In the rows, 128 means zero.
Families of rows that turns and mirrors carry onto each other, the same ones carrying the whole set onto itself: the rest of each named row's family, in list order
4 families of 4 rows
Fopod: [152 111  93 140 147 122 134  79 176 138 133 166 137 106 142 170 169 115
 166 132 126 117 129 108 110 130 121 134 105 170 131 117 111 149 135 161
 123  90 144 133  76 126 156 147 150 125 117 126]
Midod: [115 143 142 141 166 117 125  88 120 129 125  91 140  92 125 146 108 145
 117  83 118 133  99 133 117 138 144  83 107 155 123 173  97 164 158 117
 131 142 160 172 138 134 108 129 147 123  98 119]
Vezi: [145 173 131  97 108 118 104 118 123 130 140 102 120 137 141  91 121 148
  94 130 157 158 148 140 129 145 127 156 113 128  86 117 118 116 149 143
 120 114 124 104 156 117 131 130 105 117 145 128]
kat: [149  94 129 102 158 136 116  97 134 159 134 143 114 123 158 128 134 137
 157 117 124 102 135 137 151 134 115 140 117 113  78  89 151 109 151 162
 112 164 150 107 134 135 176 107 168 137 129 175]
Danip: [149 135  91 117 106 101 143 111 158 116 151 120 163 100 115 139 146 116
 131 128 146 145 129 137 126 118 113 160 126 186 144 106  89 144 121 130
 118  80 121 133  99 125 133 134 138 133 103 115]
Nam: [142  84 149 149 159  93 136 145 152 132 137 155 167 112 153 149 142 145
 147 100  97 121 147 121 167 112 118 144 107 113 118  82 141 124 156 139
 121 189 140 103 132 159 121 126 160 129  88 140]
revub: [118 152 113 122 171 121 111  97 142 148 136 141 141 110 130 147 127 165
 136 107 125  99  75 114 114 127 114  91  94 159 105 164 117 167 165 163
 118 110 164 156 107 129 168 124 158 130 119 124]
Sasof: [145  83 139 124 143 128 135  99 125 147 116  88 111 101 136 127 117 137
 146 105 104 113 137 159 172 118 134 131 106 119 100  98 140 129 148 121
 129 185 126 131 174 129 116 111 161 138  98 169]
samer: [143 140 125 115 139 121 102 102 142 144 116 150  96 163 156 137 132 140
 108 125 154 152 160 125 120 160 129 114  96 133  71 118 142 123 139 166
 112 126 146 117 133 120 161 140 121  94 171 153]
Leg: [ 99 130 150 149 171 132  95 142 118 143 148 156 167 110 138 132 126 160
 120 100 114 107 116 119 130 116 139  94 110 103 109 138 101 156 183 104
 139 148 162 143 143 166 134 133 140 146 109  97]
sufik: [168 110 137  88 120  98 143 129 119 139 148 105 131 115 149 110 125 125
 137 101 149 131 129 134 160 129 109 167 146 118 101  78 131 108 123 132
 114 147 144 105 144 153 132 120 166 148 114 162]
lar: [137 174 129 111 150 103 132 110 116 135 159 109 154  86 124 101 120 156
 133 105 136 120  75 105 120 130 112 134 127 138 124 150  87 157 163 131
 118  98 161 142 121 151 120 133 154 154  99 112]
Vuza: [129  99 131 154 123 118 118 120 173 111 137 163 165 119 129 185 147 123
 132 122 139 151 184 158 120 123 143 140 107 142 134  96 103 151 141 118
 123 130 123 124  95 158 151 156 132 106  95  97]
nus: [ 98 142 157 168 121 111  99 144 153 128 128 137 138 138 156 125 136 155
 101 118 127 147 166 146 124 131 139 127  72 130  82 131 141 156 167 152
 132 134 130 118 158 129 123 158 110  95 135  92]
Repa: [155 141 143 146 131 118 128  89 137 129 100 108  89 137 143 136 125 135
 107 127 133 172 178 124 133 157 154 123  84 123 103 127 121 133 147 123
 128 142 123 126 165 119  88 158 108  92 141 146]
zana: [150  96 111 154 142 137 133  68 157 121 129 114 147  83 135 158 155  96
 159 128 102 137 158 136 120 124 150 140 114 168 154 119  89 139 137 113
 137 121 120 143 110 116 106 136 131 129  91 121]

Same family as lar: Vezi, Danip, sufik
Same family as revub: Fopod, kat, samer
Same family as zana: Midod, Sasof, Repa

Families of rows that turns and mirrors carry onto each other, the same ones carrying the whole set onto itself: the rest of each named row's family, in list order
8 families of 5 rows
mig: [120 160 173 103 134 113 137 131]
gad: [116 161 167  97 142 124 116 146]
Podev: [135 148 169  96 141 110 138 115]
Muri: [137 124 144 159 135 106 113 128]
das: [154 137 100 137 138 169 160 131]
Sep: [130 125 112 143 140 158  99 158]
vok: [137 166 149  97 159 151 171 137]
rig: [124 119 112 162 131 152 123 139]
nud: [108 158 170 114 133 117 140 123]
kuvap: [137 113 152 133 135 107 105 123]
gov: [156 145  99 124 144 177 128 137]
nor: [124 124 156 143 130 109 104 138]
zos: [141 146 101 129 138 179 153 144]
vev: [149 121 114 144 139 146  93 136]
nub: [148 124 103 165 138 147 131 133]
piren: [147 110 115 158 153 151 123 150]
pim: [130 157 170 122 137  99 138 119]
geza: [133 155 168 105 134 108 151 120]
Buf: [115 172 143 105 137 155 170 128]
Pevi: [137 115 110 158 132 149 114 145]
giseg: [143 164 136  88 145 152 167 119]
biziz: [136 119 157 142 129 100 118 124]
bovu: [127 150 106 137 137 179 159 136]
memim: [134 115 158 146 150 110 111 142]
filip: [148 107 113 160 134 137 124 133]
Kuge: [144 165 136 102 140 151 177 123]
dube: [149 142 111 127 159 175 162 147]
bozip: [138 178 147 106 143 137 172 119]
Sudo: [148 174 129  89 146 163 147 127]
dinas: [138 133 155 124 137 113  91 128]
sab: [129 174 139  96 139 156 167 134]
roge: [112 124 154 152 128 115 111 131]
ler: [134 154 105 116 145 180 134 156]
Vudus: [130 149 179 109 155 111 140 135]
rop: [155 135  98 121 145 172 153 129]
vip: [137 166 165  89 143 123 121 123]
lidi: [125 175 140  88 147 161 143 147]
Zir: [149 157 104 133 143 167 168 130]
Rozut: [120 132 147 131 136 123  89 152]
tudap: [151 106 107 148 140 147 118 132]

Same family as das: geza, biziz, filip, Kuge
Same family as piren: vok, memim, dube, Vudus
Same family as ler: gad, Sep, lidi, Rozut
Same family as bovu: rig, nud, Buf, roge
Same family as sab: mig, nor, zos, Pevi
Same family as nub: Muri, pim, bozip, Zir

